128 stands for zero in the data rows.
Here are some points:
110 95 154 121 25 71 204 198 240 171 98 79 152 129 17 200 168 169 97 112 134 152 108 86 135 103 62 103 192 156 158 144
109 86 98 126 206 122 11 121 77 151 144 114 74 184 152 206 101 107 184 179 183 126 106 121 48 112 100 101 182 153 148 155
93 66 94 61 103 161 100 142 231 134 102 91 147 97 152 205 157 114 115 22 147 209 80 147 128 123 131 100 110 198 164 78
100 83 122 123 181 137 148 121 104 145 114 102 133 132 108 79 125 105 77 33 10 79 170 81 38 140 182 163 103 84 120 174
174 110 82 121 186 195 182 120 172 124 54 57 148 184 94 191 72 93 90 97 105 125 99 80 88 55 74 91 139 222 214 183
90 122 163 141 135 156 141 95 197 113 80 93 156 128 65 214 64 106 88 42 105 168 92 61 105 73 127 59 54 214 186 113
211 179 171 133 174 108 14 134 83 149 240 219 92 134 88 80 130 112 203 203 178 122 159 216 106 107 116 136 117 109 129 196
163 117 20 62 40 150 124 136 139 72 43 105 55 59 120 140 129 86 103 133 84 99 144 162 167 94 96 164 160 103 61 118
123 166 201 168 179 184 154 137 191 150 67 138 195 169 55 197 110 211 190 205 205 146 157 66 113 160 125 64 125 155 116 124
189 131 148 154 175 89 11 142 48 157 255 191 79 130 122 135 175 78 183 175 124 79 114 244 81 91 133 104 114 122 127 161
137 65 180 176 115 109 219 127 205 109 183 83 170 49 228 183 158 180 156 216 158 124 142 74 150 61 117 132 103 99 114 153
118 155 182 119 79 98 119 84 42 54 149 125 149 91 70 117 163 135 140 103 46 73 127 138 99 111 171 141 102 152 134 99
120 81 73 88 138 178 157 118 103 172 184 136 146 85 215 169 152 115 202 191 103 87 70 252 175 152 124 135 171 152 134 146
155 192 20 112 175 96 47 178 50 182 129 152 50 135 155 202 112 96 209 178 139 97 148 151 68 139 98 91 149 165 186 178
157 137 0 65 60 145 114 150 149 110 78 162 125 138 156 64 124 132 122 163 174 120 141 178 201 109 20 121 157 163 163 137
120 100 105 135 160 105 101 105 89 149 221 198 201 244 111 61 156 156 113 170 187 127 120 97 127 184 180 164 117 87 67 101
215 207 170 87 146 87 29 162 27 119 120 177 105 109 96 113 105 206 89 159 213 178 167 86 213 119 133 172 164 160 142 160
101 174 0 91 87 145 168 193 92 161 89 110 46 112 121 113 163 133 181 179 152 100 125 107 99 89 115 141 177 177 88 132
134 155 124 80 133 109 105 109 129 177 149 140 119 144 147 160 177 58 93 61 15 30 113 102 118 224 220 172 132 142 99 102
145 104 173 163 155 115 121 136 255 161 162 113 188 91 153 46 246 183 147 230 190 126 161 126 190 143 132 87 57 77 109 163
111 97 188 175 211 126 72 92 86 82 161 110 132 188 147 75 133 118 173 159 98 118 148 185 149 162 184 148 135 112 146 136
148 150 196 112 167 75 57 129 157 134 193 116 130 124 174 56 192 127 178 211 131 104 189 197 153 114 182 165 124 97 115 149
124 141 207 174 139 120 125 106 177 176 121 70 106 103 51 129 85 74 28 0 101 213 107 69 102 108 154 91 131 215 163 159
171 145 111 121 169 115 131 132 131 144 64 0 52 114 87 92 73 88 134 115 70 63 136 161 168 177 129 180 142 73 113 125
70 165 6 129 91 147 170 158 108 147 36 65 53 134 146 98 143 98 110 175 133 114 130 100 169 147 166 103 47 122 150 142
139 111 0 88 159 90 29 230 118 185 139 129 27 82 76 202 197 171 152 147 147 81 118 132 88 121 100 165 200 153 175 195
122 169 133 62 116 125 183 159 71 132 191 142 101 157 162 164 77 107 130 140 116 64 37 77 103 119 95 92 121 130 148 122
154 171 185 84 99 85 39 81 121 104 98 102 124 143 127 128 73 142 80 57 125 192 78 141 178 193 143 59 118 94 131 132
101 83 171 175 159 168 220 135 172 84 144 133 212 33 167 90 156 121 143 141 91 98 178 164 205 179 154 89 90 75 128 152
116 77 99 134 49 97 203 125 172 108 85 139 208 239 62 196 53 171 134 141 169 181 213 128 178 160 141 100 137 191 99 116
107 178 0 94 68 171 133 154 92 150 43 92 34 117 119 136 204 133 161 163 144 82 130 103 116 123 116 152 131 116 113 138
185 187 174 82 107 121 109 165 173 102 77 96 160 130 121 162 116 90 110 100 97 191 68 141 150 113 187 242 150 48 116 147
173 136 108 78 100 118 169 174 191 155 71 61 112 114 179 154 81 75 116 122 131 39 57 187 33 136 147 127 104 170 208 167
121 185 0 131 97 100 94 134 60 110 20 90 1 63 136 130 161 126 138 108 148 99 131 145 110 49 84 142 124 143 106 146
182 113 33 130 19 79 87 117 108 117 52 71 0 88 169 78 152 136 168 126 122 153 134 149 129 95 140 148 83 89 107 151
189 108 149 113 140 101 91 118 146 108 180 148 120 103 108 17 163 89 141 227 174 143 198 190 107 65 122 190 194 105 141 221
137 133 190 145 165 139 121 152 188 184 169 104 166 79 114 132 131 70 79 118 202 255 89 106 124 129 182 150 125 162 138 67
109 143 171 107 93 127 119 69 106 96 151 167 131 156 153 117 111 76 126 208 178 145 152 116 92 128 98 114 139 89 157 112
152 139 171 126 112 121 120 86 132 166 215 118 101 171 210 124 246 193 183 213 164 140 169 137 130 108 106 134 136 117 102 111
152 116 165 116 134 179 123 92 66 70 127 118 135 108 125 171 86 105 93 114 115 173 91 120 134 231 206 146 125 53 150 155
191 152 127 80 85 139 80 39 168 211 172 187 132 50 154 113 115 119 125 105 82 38 36 224 138 98 91 177 209 153 127 126
107 115 176 126 76 162 248 164 174 142 123 112 151 165 32 239 117 189 164 172 134 157 186 107 110 82 132 84 121 144 166 167
114 94 157 154 73 157 195 187 237 97 98 150 234 213 69 255 63 137 105 112 85 81 139 98 167 160 151 115 88 110 115 152
148 153 227 208 116 108 172 70 240 140 140 109 205 14 152 77 217 162 121 163 182 161 171 121 163 120 132 68 89 85 78 130
153 172 3 104 203 100 12 146 65 146 173 167 14 116 103 180 138 122 177 134 96 53 110 153 113 182 110 94 138 119 109 122
100 129 168 176 138 145 192 139 183 126 113 129 178 196 126 240 108 145 75 0 119 218 133 39 87 102 151 123 130 199 142 107
101 116 191 153 119 150 221 90 195 89 141 119 170 121 145 231 121 186 165 132 108 96 81 36 144 102 131 111 118 171 206 141
90 186 0 142 95 165 189 151 95 115 6 98 77 142 177 134 214 126 127 163 165 105 129 115 155 87 101 111 105 148 88 133
106 109 139 83 179 159 73 133 0 124 158 195 115 102 117 126 135 201 89 140 197 179 158 75 194 101 126 158 119 110 119 104
139 122 80 84 169 119 58 160 77 123 118 115 104 160 92 166 101 129 128 153 121 33 138 234 103 118 106 118 165 202 227 130
112 83 101 112 168 142 107 114 125 122 137 117 88 27 98 68 203 138 123 21 80 189 99 73 105 104 103 129 154 201 204 124
85 111 210 151 176 120 96 118 115 126 103 122 80 107 116 90 128 103 82 97 189 110 104 58 34 171 156 123 105 22 34 149
142 129 14 67 0 123 116 178 163 107 77 152 66 82 219 79 174 147 129 151 153 134 127 128 161 118 155 143 101 168 133 136
128 125 109 98 167 115 78 96 33 101 146 178 134 133 59 157 69 61 143 160 80 58 118 188 140 139 115 142 175 120 94 83
118 145 177 130 112 153 168 109 166 226 198 95 116 133 81 94 138 135 178 229 122 33 60 229 171 108 117 109 159 143 134 141
88 137 0 134 92 132 162 165 120 113 1 70 52 99 119 116 196 126 161 210 204 108 138 150 174 105 100 109 93 141 121 195
91 87 144 116 110 120 139 116 145 162 144 119 168 61 150 83 149 97 81 10 120 196 145 113 51 74 121 113 151 236 215 143
153 134 160 150 174 99 20 96 78 86 162 158 80 139 140 86 200 165 189 189 174 121 186 222 118 80 129 143 84 82 119 139
130 202 198 127 161 126 142 148 128 58 108 133 121 126 108 96 85 159 150 175 174 138 166 233 155 85 142 135 75 88 149 124
212 155 106 130 212 156 81 77 0 86 187 231 100 115 147 154 141 194 132 150 163 126 123 116 236 122 120 155 117 142 168 206
94 151 225 209 112 161 165 110 169 158 125 56 151 212 149 153 131 162 151 166 164 136 113 180 163 132 163 186 165 167 165 103
78 108 165 181 159 164 180 79 172 57 110 187 209 139 86 201 38 83 86 74 108 175 131 83 158 71 88 95 118 139 161 133
148 134 189 156 154 55 31 151 205 112 161 159 151 167 195 82 184 145 179 200 117 94 156 166 175 127 143 162 144 55 64 135
118 120 123 156 207 163 111 155 46 170 167 123 45 79 103 74 59 203 188 176 159 147 147 85 214 154 109 106 156 143 102 108
141 144 172 95 115 128 31 102 126 131 205 170 172 115 122 171 124 168 175 86 184 255 84 161 159 168 201 155 126 88 57 103
94 198 0 155 115 186 227 169 127 130 10 140 81 112 131 77 190 146 119 135 171 113 141 170 218 144 121 150 131 121 80 127
183 155 142 157 114 121 188 128 211 138 89 75 124 88 15 201 41 125 116 36 138 204 136 65 75 82 102 68 97 228 196 130
116 119 197 111 153 160 92 168 162 153 145 146 166 95 106 149 121 134 58 86 220 207 0 74 109 180 149 172 139 56 101 129
142 137 0 82 59 178 116 117 113 79 32 116 82 119 182 142 150 88 104 164 161 105 143 147 103 123 123 133 125 113 77 94
177 127 84 94 231 169 39 76 0 113 113 146 47 110 160 148 125 163 79 116 166 160 167 68 148 107 138 118 93 130 170 162
128 187 131 80 182 187 173 128 100 98 130 159 169 164 146 119 126 89 91 85 114 126 162 142 160 226 185 159 112 81 101 96
143 103 17 77 3 124 146 181 142 115 68 133 68 77 117 45 104 92 127 147 100 81 123 152 167 147 125 147 123 107 118 128
51 93 145 115 140 128 132 163 78 86 168 136 97 57 70 118 97 144 152 150 141 154 117 181 176 172 170 119 84 112 98 62
169 153 157 80 114 124 65 187 185 171 164 153 160 94 128 176 111 132 100 29 155 255 76 81 116 158 187 192 127 105 104 120
142 119 123 83 113 126 106 63 93 70 92 137 190 168 154 87 157 149 125 40 115 209 136 85 59 119 171 95 127 173 152 145
147 161 217 181 107 142 198 157 186 142 141 98 191 235 103 213 65 139 187 234 145 89 142 116 132 99 128 100 81 158 120 148
101 140 144 105 147 139 138 126 116 112 113 114 104 169 177 101 149 104 67 66 101 90 104 23 24 149 161 131 136 163 132 113
73 145 154 127 192 172 182 119 63 124 131 121 152 157 123 93 131 66 101 109 118 125 146 123 88 121 101 106 137 140 121 62
170 152 129 73 114 145 189 146 125 118 99 89 110 202 121 61 80 125 127 174 174 125 123 166 147 206 137 37 103 101 104 140
63 88 162 181 145 138 112 85 154 162 184 138 118 106 181 127 153 90 68 9 176 240 119 80 88 86 82 79 123 181 125 82
139 163 204 191 201 164 144 99 178 81 122 62 163 28 164 97 154 169 182 161 98 110 152 130 174 93 82 108 126 104 93 110
128 156 103 71 188 131 43 121 45 130 104 115 45 146 149 144 82 182 120 129 99 110 151 42 179 140 96 90 146 146 138 131
145 101 194 181 148 162 196 99 241 125 141 88 225 26 198 93 187 159 131 172 142 101 114 87 217 186 160 85 112 94 102 179
139 148 134 94 57 74 161 135 129 209 161 94 116 80 88 59 74 175 215 178 124 41 92 188 98 104 86 95 98 145 149 131
87 64 71 83 186 130 106 164 121 165 155 157 157 187 89 241 81 117 103 205 127 87 132 51 139 83 93 85 65 61 96 127
174 125 155 106 92 171 206 102 192 172 109 114 245 255 97 192 52 86 90 135 104 111 165 137 156 158 137 110 156 135 118 230
24 more points follow, each with its number after it:
117 103 80 91 67 91 38 126 98 89 91 140 79 65 128 138 80 52 99 96 50 43 100 129 122 151 181 168 97 112 144 122 0
123 160 163 116 153 135 109 117 144 58 110 147 162 197 138 36 88 130 146 190 160 132 170 171 137 108 132 103 99 136 146 116 1
148 167 181 169 133 115 173 130 153 78 94 158 187 178 109 234 81 88 42 0 117 200 136 92 109 57 78 71 84 181 142 120 2
147 167 140 133 142 130 189 175 107 117 114 100 123 124 118 123 61 52 93 144 110 100 172 128 11 96 162 138 103 190 196 118 3
143 122 203 206 182 162 225 99 208 113 158 67 167 26 173 96 255 192 86 134 123 71 124 104 186 115 125 115 137 107 114 173 4
107 145 175 153 150 79 91 142 120 111 136 145 121 89 39 129 115 196 172 56 96 178 91 100 135 190 180 236 153 58 91 99 5
130 110 160 140 142 147 124 115 176 165 150 148 194 140 124 103 156 108 54 0 76 200 77 38 59 84 154 151 104 175 145 166 6
114 120 162 114 106 56 102 142 110 111 96 91 58 91 62 87 89 80 78 43 152 175 120 71 89 184 170 163 144 77 35 108 7
137 142 0 74 0 101 149 189 184 173 59 126 74 60 155 73 180 142 118 94 129 137 141 132 165 150 128 124 116 161 153 166 8
154 120 75 91 163 141 128 181 117 102 163 191 201 148 82 177 103 99 101 55 119 208 81 80 128 196 191 182 125 33 49 112 9
156 98 76 54 79 133 151 83 99 134 134 182 160 127 138 109 58 129 130 83 111 87 155 139 14 147 127 69 30 65 124 177 10
75 66 140 151 149 199 174 116 183 123 101 94 152 182 88 184 38 127 153 210 159 134 138 146 190 77 83 60 82 141 118 114 11
91 77 190 212 142 116 226 125 207 102 168 144 245 91 177 74 147 171 135 131 112 99 156 169 194 121 116 73 123 113 124 121 12
145 92 50 67 56 110 51 65 148 119 130 179 103 159 159 100 87 103 135 147 100 63 59 108 156 163 94 85 93 95 195 188 13
173 73 0 65 1 102 153 160 126 124 64 149 80 76 190 137 169 120 133 162 166 133 110 114 159 173 144 116 86 139 164 184 14
114 130 190 98 105 178 240 140 141 159 191 165 187 169 173 99 195 163 137 188 146 60 102 114 163 175 129 87 144 136 131 153 15
130 217 0 80 32 116 156 173 117 130 17 115 71 85 112 55 189 144 119 152 186 105 117 136 162 104 121 138 132 138 75 155 16
114 115 146 179 148 146 132 102 104 44 96 160 240 182 32 127 127 120 182 196 181 134 115 139 113 120 72 78 94 102 130 126 17
87 117 169 126 138 199 178 110 125 124 114 101 154 199 81 214 98 181 178 154 101 132 132 85 153 140 146 107 87 45 121 140 18
63 142 40 132 88 146 172 189 122 98 8 62 46 94 117 119 154 113 140 183 136 83 163 168 141 123 119 108 117 138 99 125 19
88 98 109 133 174 76 48 124 34 140 199 176 93 106 163 72 124 121 165 132 102 149 137 233 127 107 137 124 127 150 155 110 20
153 186 183 170 173 93 62 120 203 148 76 69 136 205 183 146 143 90 100 56 119 219 143 112 102 88 89 57 62 127 131 112 21
127 129 129 126 148 80 14 141 57 182 252 213 62 125 98 145 100 138 170 109 75 69 137 152 78 122 68 100 135 122 157 140 22
129 82 130 128 150 144 58 90 130 135 152 143 189 133 158 219 96 101 116 0 129 255 64 108 78 120 146 136 133 108 100 128 23
Which of these numbered points is nearest to each point below, looking only along the 6 directions in which the first points spread most? Its number follows each.
139 163 130 184 178 147 170 84 83 112 71 98 123 138 186 181 107 102 102 89 99 25 118 153 0 152 118 105 110 154 185 138 > 3
183 181 240 212 176 131 141 127 92 130 91 49 121 91 144 102 65 92 118 72 133 193 109 88 76 87 141 102 51 120 166 161 > 21
99 104 103 96 204 211 195 118 111 147 107 108 139 181 162 113 119 57 109 114 83 69 120 53 96 168 127 153 140 127 127 132 > 10
98 150 13 108 105 216 227 222 140 126 40 92 83 143 130 100 164 161 163 129 120 114 142 117 132 131 92 76 109 130 116 161 > 19
94 116 0 131 60 149 129 133 116 110 26 77 31 73 191 127 203 120 100 149 158 121 138 120 177 149 127 143 110 124 121 124 > 16
119 109 89 93 68 116 149 94 98 148 173 165 199 190 140 92 133 128 100 64 81 93 132 160 145 114 109 126 176 254 172 74 > 3
93 88 173 162 113 160 235 194 141 111 127 104 193 221 107 190 102 129 161 176 137 147 160 143 139 98 99 173 195 152 157 169 > 11
114 119 183 140 70 129 237 124 136 110 117 74 138 190 37 255 96 156 112 142 155 189 180 104 183 140 128 122 165 185 180 220 > 11
122 134 183 161 96 63 140 103 99 116 110 87 195 201 93 189 40 132 162 129 92 131 69 71 90 88 142 114 134 155 183 138 > 3
116 121 180 188 78 120 171 111 184 150 135 124 177 149 155 222 119 136 206 191 123 130 165 255 154 136 140 120 91 132 93 58 > 15
156 116 220 211 146 129 220 146 240 103 160 127 255 47 173 101 185 136 132 210 163 104 176 120 196 142 133 125 150 154 142 184 > 12
147 205 214 181 184 161 137 135 116 112 140 148 165 139 151 125 221 153 79 50 129 157 97 100 141 173 122 81 105 204 210 86 > 21
129 149 205 180 135 96 150 191 177 159 110 77 137 176 168 142 102 159 112 73 65 84 196 202 113 162 136 189 183 195 157 90 > 3
94 69 118 98 34 111 197 107 142 108 101 103 183 178 95 181 20 154 122 104 79 78 117 153 174 127 148 130 106 147 196 165 > 3
140 137 163 134 224 138 46 185 122 247 255 213 90 93 55 172 133 149 142 132 116 69 111 182 72 132 127 79 111 135 134 110 > 22
97 189 0 136 71 113 127 181 141 153 28 92 41 47 112 96 196 194 176 148 162 108 155 120 130 119 123 159 166 129 83 131 > 16
119 89 149 156 127 142 116 100 189 147 128 154 184 115 150 110 105 64 72 0 136 241 106 41 35 63 109 83 104 205 159 152 > 6
114 131 126 128 164 161 168 211 237 145 86 69 169 209 93 210 21 103 156 150 134 166 135 54 150 133 121 114 148 158 152 163 > 11
144 219 177 81 184 190 76 106 156 111 132 215 178 84 128 122 159 85 34 97 155 123 127 159 154 165 171 170 119 90 137 89 > 5
148 121 124 117 87 174 206 67 169 117 100 134 223 242 37 229 66 145 86 82 68 80 118 66 141 152 156 137 144 125 123 177 > 18
117 132 157 155 124 133 200 91 146 103 165 155 183 233 77 249 159 159 113 139 17 69 146 147 199 144 143 84 112 116 99 120 > 18
138 125 126 162 50 129 240 184 231 154 130 99 161 156 93 199 156 119 183 194 162 172 148 209 165 124 127 149 169 242 149 95 > 11
112 150 146 89 156 128 142 135 80 149 166 166 128 170 148 164 86 59 94 34 60 142 141 88 107 190 146 168 120 43 56 122 > 9
81 99 192 178 105 77 131 131 113 120 179 170 195 242 101 192 117 200 160 217 146 93 166 168 167 98 116 87 117 108 89 118 > 17
105 81 114 81 49 122 177 141 154 137 150 152 187 214 81 200 81 139 101 156 120 94 123 48 100 74 81 91 71 120 136 104 > 11
55 114 0 151 166 121 154 164 108 149 24 79 71 119 91 112 140 122 155 159 127 81 112 155 221 181 96 124 124 141 125 96 > 19
124 123 125 146 108 126 157 93 113 153 118 123 136 159 216 148 75 49 78 116 87 29 122 141 44 146 59 104 117 154 148 92 > 3
143 128 131 123 115 68 118 120 98 105 94 119 122 140 144 137 97 38 39 113 131 128 149 70 6 147 99 133 183 187 146 103 > 3
155 154 190 168 139 153 186 134 172 90 132 153 198 168 57 201 86 121 81 17 75 199 118 44 100 87 135 138 135 216 185 132 > 2
137 137 148 139 169 136 135 122 104 88 114 158 178 165 120 138 154 193 172 91 57 43 155 209 38 98 58 87 121 155 175 136 > 3
88 126 163 151 107 128 138 108 126 110 89 97 87 69 150 101 183 133 118 72 169 232 145 98 76 75 100 92 124 188 154 69 > 21
126 185 0 175 126 201 187 164 96 123 24 98 85 120 155 91 210 152 132 174 204 136 111 84 191 137 74 124 118 126 99 150 > 16
136 97 169 150 109 113 157 87 210 143 138 64 116 0 105 43 168 212 167 137 125 157 206 175 194 134 164 136 119 97 123 146 > 4
107 100 121 109 158 40 8 129 78 124 231 178 61 115 132 59 183 96 153 152 167 131 120 184 103 96 123 125 134 140 138 126 > 20
143 136 143 160 199 153 81 104 139 61 109 154 191 204 150 101 160 120 102 163 134 106 150 175 166 85 86 137 98 35 44 86 > 1
107 180 162 91 161 166 117 74 105 115 74 78 67 140 133 111 158 81 62 47 89 105 129 66 100 200 124 110 128 141 98 117 > 7
117 110 151 139 156 207 197 136 141 107 83 42 98 189 99 171 105 98 100 144 90 73 126 73 63 82 108 148 144 106 98 128 > 3
123 144 135 87 117 96 92 135 94 142 161 94 69 139 123 122 148 151 107 16 94 188 148 50 58 198 204 147 120 66 62 158 > 7
102 103 203 147 87 134 197 106 203 79 154 133 228 87 205 103 166 148 124 155 113 97 160 137 188 117 140 135 150 126 120 106 > 12
115 82 117 137 176 177 223 195 129 155 124 108 153 151 168 204 135 191 166 105 90 83 136 141 153 219 53 53 169 154 135 112 > 11
126 74 107 106 66 103 174 113 117 164 132 129 96 92 166 60 76 113 183 152 99 68 146 255 129 105 93 152 121 151 148 136 > 13
134 123 169 128 125 144 212 147 245 90 123 95 204 9 193 122 196 184 166 181 151 123 150 120 198 143 179 144 142 144 130 158 > 4
113 123 111 94 145 67 22 130 77 145 180 163 44 74 148 77 157 142 168 136 144 131 127 252 159 104 68 95 119 154 126 99 > 20
137 84 146 156 159 128 106 116 189 200 174 128 140 86 170 128 144 82 44 0 82 230 115 84 51 69 110 100 127 165 109 126 > 6
94 202 167 58 145 160 151 135 125 150 137 117 91 139 79 95 148 127 114 88 86 106 156 114 65 145 126 172 171 98 106 103 > 10
150 157 67 108 7 35 77 132 126 55 34 151 101 103 159 111 141 138 146 151 136 131 103 151 184 160 123 120 117 166 199 141 > 14
160 149 131 111 115 164 197 99 94 142 115 168 188 151 194 88 171 124 86 146 145 141 170 230 68 88 62 117 117 106 89 90 > 1
120 103 205 222 139 126 212 93 215 98 148 105 205 46 170 162 155 159 143 183 176 143 164 123 237 147 128 118 80 53 102 127 > 12
127 138 161 88 102 152 160 109 129 72 142 125 127 173 19 208 107 125 151 202 156 180 181 135 184 148 192 188 142 89 147 180 > 17
170 88 137 159 111 141 158 153 159 64 94 106 163 171 144 201 122 121 68 0 79 220 146 66 129 123 67 80 184 208 157 159 > 2
122 102 28 129 44 66 83 116 161 142 69 131 114 119 91 25 114 165 119 136 171 129 94 82 153 230 126 75 106 121 107 75 > 14
170 132 88 33 44 116 123 79 76 147 135 153 135 171 154 163 136 58 119 188 120 117 147 157 125 75 58 124 154 176 121 97 > 13
180 100 89 148 103 112 88 91 70 82 104 146 175 174 107 95 72 59 64 138 126 96 84 91 156 203 170 122 74 85 54 57 > 9
121 102 176 181 163 195 216 46 209 111 114 104 228 10 95 147 144 132 111 136 111 132 198 122 166 99 166 150 89 112 194 164 > 12
125 115 90 50 64 95 130 155 172 215 163 110 69 50 141 95 89 93 167 189 108 88 109 192 100 96 122 122 95 105 101 94 > 13
120 97 173 189 133 113 162 121 255 153 107 74 195 4 143 84 165 187 157 143 118 101 152 117 150 135 205 153 110 84 88 101 > 4
132 160 196 174 126 167 163 113 170 107 97 103 161 213 44 237 38 112 70 78 92 113 134 28 81 73 127 138 114 122 136 161 > 2
149 155 203 158 160 156 142 116 113 119 128 151 118 139 112 99 77 118 205 247 142 94 118 154 100 83 131 101 145 199 216 218 > 17
109 113 207 167 149 138 108 153 149 110 115 122 160 138 176 83 186 113 110 51 151 251 167 85 91 72 69 123 84 155 187 143 > 21
151 151 132 148 139 97 161 132 102 139 100 125 155 143 152 123 56 47 108 130 57 20 119 97 3 167 130 129 112 88 80 130 > 10
132 131 155 148 141 105 156 117 83 137 212 124 45 81 120 155 93 37 128 153 132 117 94 73 55 91 83 103 129 95 146 92 > 3
152 209 9 99 91 143 188 180 91 128 33 87 70 126 144 127 165 141 190 203 149 114 142 115 115 85 88 125 144 151 158 201 > 19
162 90 0 72 32 98 128 174 141 116 159 187 113 163 158 124 148 134 163 136 75 96 189 233 178 168 119 87 141 152 95 112 > 13
160 175 233 136 133 95 37 114 103 83 115 122 153 136 131 151 98 133 108 72 157 250 64 149 160 128 131 136 121 55 76 134 > 5
130 94 145 98 80 92 83 80 139 162 141 141 168 74 98 64 199 155 154 64 132 208 110 74 75 85 28 64 170 150 126 119 > 21
134 109 209 188 130 105 210 114 214 91 151 119 240 62 143 146 149 169 159 184 164 175 134 15 160 108 136 148 140 118 138 141 > 12
135 157 132 143 181 149 86 122 58 128 185 173 82 119 154 107 154 107 188 221 211 116 87 221 129 117 135 165 191 152 95 92 > 20
172 119 171 188 142 144 96 88 144 102 123 123 176 127 163 142 173 119 80 0 88 231 144 64 74 112 124 74 96 234 210 165 > 6
91 136 0 135 117 181 185 133 70 118 44 85 67 122 126 78 127 121 132 166 139 111 187 145 86 81 101 105 80 108 111 141 > 19
96 170 0 133 90 129 128 171 124 133 5 89 40 93 139 132 138 98 171 178 146 109 159 116 144 184 151 108 74 137 143 141 > 19
145 145 181 159 129 181 162 43 63 111 169 151 105 157 147 117 144 156 144 200 119 21 101 136 104 124 150 110 88 139 216 193 > 1
154 88 109 103 174 74 8 138 96 115 234 207 115 153 133 54 148 50 150 185 166 146 136 150 117 124 90 82 116 111 147 177 > 20
124 141 158 204 157 160 176 101 143 178 144 70 122 147 87 56 117 141 122 34 68 183 111 71 97 88 67 65 124 181 202 135 > 21
100 100 196 170 99 61 100 163 193 124 114 150 154 99 132 161 176 105 94 0 146 255 86 87 123 158 144 109 141 139 84 89 > 6
152 151 178 149 156 120 95 90 85 129 115 93 89 109 93 156 78 47 83 66 115 177 128 32 80 243 182 143 130 78 64 135 > 9
149 121 75 133 216 78 0 120 74 169 224 158 25 71 57 96 139 89 164 154 157 80 130 245 143 148 132 95 107 142 117 123 > 20
135 164 196 106 79 83 79 119 83 125 181 188 144 112 130 158 58 167 166 35 144 224 75 135 115 159 168 166 158 96 77 113 > 5
118 88 89 82 91 170 191 153 180 101 78 120 177 239 97 223 55 145 108 104 74 120 156 41 138 120 152 162 146 160 111 152 > 18
145 71 70 119 24 109 201 144 191 114 84 82 176 215 57 159 74 154 163 163 102 117 129 83 99 141 145 108 172 139 127 138 > 11
142 128 192 159 164 153 135 84 177 128 166 121 231 187 166 34 217 212 147 154 120 143 171 113 169 125 172 141 86 94 127 163 > 12
137 143 159 154 183 140 125 64 119 141 186 171 215 251 178 205 24 110 103 134 179 170 124 120 115 93 126 100 72 101 117 132 > 17
150 151 208 172 133 156 198 109 209 129 158 127 190 31 181 94 135 138 168 238 226 127 136 93 151 147 120 126 154 106 125 151 > 12
121 25 131 192 151 143 186 157 186 125 97 134 184 235 113 255 82 178 89 114 74 84 203 57 155 171 120 97 119 112 106 209 > 18
128 131 4 67 49 128 131 165 104 91 57 124 64 111 137 90 172 158 182 180 129 77 108 146 154 111 63 101 157 166 146 166 > 19
137 136 160 205 211 108 117 95 199 69 44 108 192 153 130 232 53 100 62 37 116 204 133 101 187 128 150 146 132 162 197 147 > 2
100 102 107 108 135 197 199 108 195 120 137 99 159 155 94 121 68 142 125 162 135 79 112 116 157 192 175 78 71 103 122 69 > 18
141 121 177 163 154 105 61 150 162 176 198 172 157 104 119 158 81 150 172 98 207 255 67 138 165 178 170 178 140 23 40 143 > 5
153 127 176 149 157 75 0 65 106 108 189 189 142 196 135 80 197 94 134 155 138 99 140 146 68 107 84 74 125 124 140 165 > 20
103 144 137 128 57 135 251 183 187 139 100 93 194 212 139 179 101 117 168 119 129 148 88 141 124 133 137 110 130 126 133 99 > 11
92 124 192 94 119 145 124 153 147 129 210 114 84 186 155 96 187 206 198 167 136 115 111 119 148 144 132 148 181 143 152 156 > 1
138 89 174 185 134 146 214 76 193 110 149 133 201 0 176 84 199 215 134 150 141 105 174 126 196 140 135 112 84 71 124 173 > 4
160 133 145 160 191 94 15 116 7 131 204 198 114 106 78 119 131 177 135 185 169 127 148 99 199 126 72 92 183 155 71 83 > 20
